Each path is a new rotation, seen through one point. The rows after it are directions, each followed by how far the rotation turns it, in degrees each step (0 if it stays put).
Each turn is a multiple of 5 degrees from 10 to 175, or 0.
Each row of a path follows its step; steps can be skipped.
Rotation 1:
step 0: [ 37  12   2   1  20   8   8   2  12  -2   0  -2   7 -13  -4   7  -5  17
  11  -8  19  -4 -24  13  36  -7  -9 -13  -4   8   6]
step 1: [  9  -8 -14   6   0  -9  -5  20  15   7 -24  -6  28   5  13 -11  -9  -6
  13   3  10  -9  13  -8  12 -25  15 -20  -2 -16 -23]
step 2: [ 20  -4  10  -4   1   9   5  12  -4   5 -27  25 -14 -12  24  22   7   8
   5   0 -30 -12 -17   7  19   4   9 -13  -7  -4 -15]
step 3: [ 40  12  -8  -1  19  14  -7   1 -10   2  -7  10  17 -21  10 -13 -11   4
   0  16  17 -16   8 -25   7   1   6  -9 -12   0  18]
step 4: [ 24 -12   0  14  19 -15  -3  11   7  10  10  12   6  10   3 -11 -13  -8
 -11 -13 -15 -19 -13   9  22 -35   0  -6  -8   2 -22]
step 6: [ 15  12  16  21  19 -18  19  13  -3 -10 -21   8  16  -8  13  14   7  -9
   2  12  13 -14 -19 -16   9 -12  10 -13 -23   6   5]
step 7: [ 18  -3 -19  -6   8   0 -10   1 -10  -2 -25   1 -10 -25  -6 -23   5   3
 -10 -15 -10 -23   8  -5  12 -20  -9 -22 -16  -8 -26]
step 8: [ 17 -20  -8 -16  -2  -4  -4  -1  -3  14  -2  16  23  -1  23   5   0   2
 -10  28   2 -21 -22   1  31   8  -7   2  -7  17  -9]
step 9: [ 16  -4 -28  29   8   8  10  11  -1 -23  -3  15   1   0 -13  14 -17   3
   9  10   0 -22   4 -11  18 -16   8   0 -27  -9   5]
step 11: [ 13   2 -19   3   7  -9  -4  -7 -21   2 -12  41  16  -9  -5   8  17   5
   0   4  -8  -7 -20 -28   1  -4 -24   1  -4   4 -13]
step 12: [  3   7 -17   3   8  -4  22 -13   2 -10 -10  -8  11 -17   1  -2 -24  10
 -31   5  15 -16 -17   5  21 -19   0   1 -28  12   0]
[ -2  12   8  -5   0  -4  -8   0 -13  -2  -3   9  -7  -5   2  -6   4  -1
   2   1  -1   2   0  -2  -6   1   6  -8  -7   1   1] | 90
[  4   3   9   1   5 -12  -2  -4  -1   2   2   3  -1   4  -3  13  -2   1
  -2   7   0  -4   7   7  -1   2  -9  -3   1 -11  -5] | 160
[ 4  6 -1  4 -2 -2 -1  3 -2 -5 -7  0 10  3 -3  1 -3  0  0 -4  4 -3  4  8
 -3 -4 -3  1 -6  3 20] | 125
[-12  -1   5  -2  -2   8 -10  -2   2  -1   0   8   9   1   9   7   2   4
  -3  -7  -6   0   4  -4   7   2  -8   1  -3   1   0] | 120
[ -4  -6   7  12   1  -4  -4  -5  -1   0  -4   4   3  -1  11  -6   1 -11
   2   4   6  -4  -8   6  -1   0   2   7   6  -1   1] | 160
[ 5 -4  5 -6  2 -5 -2 -7  4  4  1 -3  7  0  2 -6 12 12  7  8  7  0  7 -2
  3  5  4  3  0  5  4] | 145
Rotation 2:
step 0: [  4  -5   2  -1   7 -15  -2   1  -6  19   7   2 -21  30   1 -19  18   8
  -2   0   1  -5 -26 -10  12 -40  12 -12 -12 -24  13]
step 2: [ -7  22  -5 -12 -15  14  -5  -4 -24   3   7 -10 -12  25   8 -19 -11   8
   2  14  12   9 -10  18   5  25  -6 -23 -15   4  30]
step 3: [-25  12  -7 -12   2  14 -16   8  -6  15  -2   5   5  11 -24  -4 -16  29
   1  39   4   8   0  13   3 -26  -5 -10  -4 -11  18]
step 4: [-20  29  23  -8  -7   6 -20 -10   0   0  -6  20  19  12  -8   1   3  -7
   2 -10  10   3 -14  -3  16 -28   5   8   7 -23  30]
step 5: [ -8  18   9 -16 -22   2 -31 -22  -9   4  19  13   0  15  13  -4 -17  -6
  11  -8 -32   0  -6   9 -18   2  -5  21  -7 -15  12]
step 6: [-23   6 -16 -13  -5 -12 -17  -8 -10   5  17   5 -20  17  -2  -8  -2 -24
  -4  25  -3 -18  -8  12  -1  10  -3 -10  -7 -42  -4]
step 7: [-24   3 -16  -6  -3   4 -29  20  18  16 -10  -9  10  23  -7   0   1 -10
 -18  14  -5   8 -33   2  18  -1  -6  17  -3 -18 -14]
step 8: [-13  27   9 -33 -24   9   2  17 -10  -8  -4  -3   7  20  -3  11   2 -20
  17   1   4   7 -37 -14   7  12  -8  11  -5   7  -4]
step 9: [ -7   0 -12 -44   5   2 -17  -2  -8   2   0  -3 -18  22 -16   1   2  -5
  32  23 -13  17   5 -14 -17   4   6  10   6   7   8]
step 10: [  1  -1 -24 -21  -7  14 -28 -10   1   5 -22  30  -3  11 -19  -1  25 -21
   3  11  16  -5   6  -6   3  -7 -10  -7  24 -13   1]
step 12: [-10   9 -10 -12 -21  -7   3 -23 -21   2 -11  -1 -27  16  -5  18  -2  11
  18  -2  -1 -18 -22 -16 -13 -11  -8  -9 -17  -9 -27]
[  5   9   7   5 -13  -4   1  -3  -2  -2  -8   1   7   4  12   2   2   0
  -1   6  -2   5   3  -5  -2   8   4   6  -5   2  -1] | 110
[ -7  -6   4  -3  -2   0  -4  -6  -9   0   7  -7   1   2   2  -3  -2   1
  13 -14   6   2   5  -8  -4   4   3   6  -1  -1  -2] | 95
[  2   3   8   5   0   7  -1   5  -7   4   8  -3  -1   3   4  -5   2   6
 -12  -4   0   0  10  -1   1  -9   0  -8  -9   1   6] | 20
[  1  -7  -5   1   1   3  -9   2   6   7   0  -3   3   1   0  -1  -7  11
   0   3 -13   7   2   2  -6  -4  -1  10  -1   7  -5] | 170
[ -5  10  -2   1   4  10   5  -4  -3 -10  -2  -4  -5   1   8  -4  -6  -3
   1  -2 -11  -4  -4  -1  -8   1   0  -5   5   7  -1] | 110
[ -1   3  -8   5   1  -6   4   3   1   6   7  -3  -2   0   9   4   8  -1
  -3  -7  -2  -4  -7   7  -7  -2   4   6  -6 -10  -7] | 55
